Each path below is one point turned by a fixed rotation once a step. After each direction that follows a path, write how fast that rotation turns it, in degrees a step (0 if it stays still).
Each turn is a multiple of 5 degrees from 10 to 175, or 0.
Each row of a path follows its step; steps can be skipped.
path 1
step 5: [ 13   5   8  -5  -9  -4  18 -27   5  14   6   4  -4 -14  -3   2   5  -1
  -3  23  -4  -5  -3  18  -1  13   3  18   2   1  -7 -12  13  -5  -7   2
  -4   0  -7   7  -3   6  -9  -1  10   4   2   5  -8  26  -4   3  12   1]
step 6: [ -4  13  -3  -1  -1   5 -14  -8  -4  18   5  -6  11  -8  -4  19  -9 -11
 -10   2   7   6  11  -6   4  -6  23   3  -8 -12   3   5  -2 -23  15   1
 -13   0  -3  16   0 -12   5  -6  -5  -3   3  -3 -13 -18  14  -5   2  -8]
step 8: [  8   4   7   7   1  -9   4   8  -2   7   7   2  -1  16  -1   8  -1   2
  13  -3   2  -1  -1 -10   8 -19 -15   6  27   7  11   8  -4 -18 -11  -1
  -2 -10  -4 -10  13  -3   9 -16  -6   7   4 -13  -6 -19  20   7   7   5]
step 9: [-10  -3  -3 -15  -2  -3  11   2  12   4  -5   9 -10   3  10  10  -4  25
   6  14 -10  11  -9   3 -10  -4  -1  -2   1 -12  -1  -1  -2  20 -10  -8
  12   5  17   6 -13  -2   4 -13  -6  -3 -22  -2  16 -12  -1 -11  -6   8]
step 15: [-12  -5   6  -7 -16   1 -16 -14  -8   2   5  -7   6   0  -5   0   8 -27
   5   9   0  12  -3  -6   8   5   0   8   2   8 -10  -2 -15  10  10   5
  -9   7  -2  15  -1   2   1  11   5 -20   4   8  15  -8 -23  -5  -6 -14]
step 31: [  7 -19 -10  -5  14   6   6  11  -1 -12  -4  10  -6  14  -4  -9   1  -1
  -3 -17  -4  11   9  -2 -13   4  -4   4 -14   2   0   3  -3 -18 -12  13
  -5  -3  -8  -2   3   2   5 -25  -9  -4  12  -6  -2   2  -3  26   8  -9]
step 33: [ -3  -8  -7  11  -6  17 -16  -6  10  -6  -5  14  -7  -6  -2   4   5  -3
  -3 -15  13  14  16  14   2 -11  13  -9  17  -4   7 -12   9   3   8   1
   5  -2 -15   8   7  -2   6  12  -4 -16   9   9 -15   9   9   9  11 -11]
step 34: [  1   8  16   1  -3  -2   2   7  10   7   4 -19   5 -10  13  12  23   4
  -2  -5  -2  -1 -10  18  11  -5  -9  -2 -16   5   5  -7  18  -8  12  22
   8  -6  -8   4   0  -1 -12   4  10  13   1  13  12  -2  -9  -8  -4  -2]
Directions:
[ 4  1  2 -1 -1  2 -4  0 -2  4 -3  1 -3  3  0 -2  3  2 -2 -6 -2  2  4 -1
 -3  1 -1 -4  1  0 -2  2 -2 -3 -2 -4 -3  0 -1  1  1  1  3 -1  1  0  4  3
 -7  2  5  2  1  3] -> 170
[ 1 -3 -2  2  2  1  1 -4  1  0 -2  0  1  2 -3 -1  2  7  1  4  0 -3 -1 -3
  1  3  1  0  0 -3  0  1  1  0 -2 -1 -1  0  1 -3  8  0  4 -4 -2 -2 -3 -2
  3 -6  4  2 -4  0] -> 35
[ 0  0  1 -5 -2  2  1  1 -1 -2  2  3 -3 -2 -1  0  2 -4 -1  1  4 -3  5 -4
 -2 -2 -2  1 -2 -1  0 -1  3  4 -4  4  1 -4  1 -2 -1  0  1 -2  4  1  0 -4
  3 -3  2  1  3  8] -> 80
[-5  1 -6  0  1  2 -1 -2 -2 -1  1  5 -5  3  0  1  1 -1  1  0 -1 -4 -2 -1
 -1 -3  1  1 -3  6  0  2  1 -5 -4  0  3  0  3 -2  0  2 -1 -1 -2 -1  4 -1
 -5 -3 -3 -5  1 -2] -> 60
[ 2  2 -2  0  4  3 -1  5  0  2 -1  1 -3 -1 -1  0 -4 -4  0 -2 -1  0  4  5
  1 -2  3  1  3  0  0  3  1  3 -2 -1 -5  1 -1  1  3 -2  0  1 -4 -4 -1 -1
  0 -5 -4  7  2 -1] -> 175
[-2 -2 -1  1  4  1 -1 -5  4 -1  2  2 -2 -2  2 -1  2  3  1 -7  1 -2  1  4
  1  5 -3 -4 -2  1  2  2 -3  3  7  4  4 -2  1 -3 -1  2  2  0 -2 -1  1  1
  1  0 -1  4  3  0] -> 35
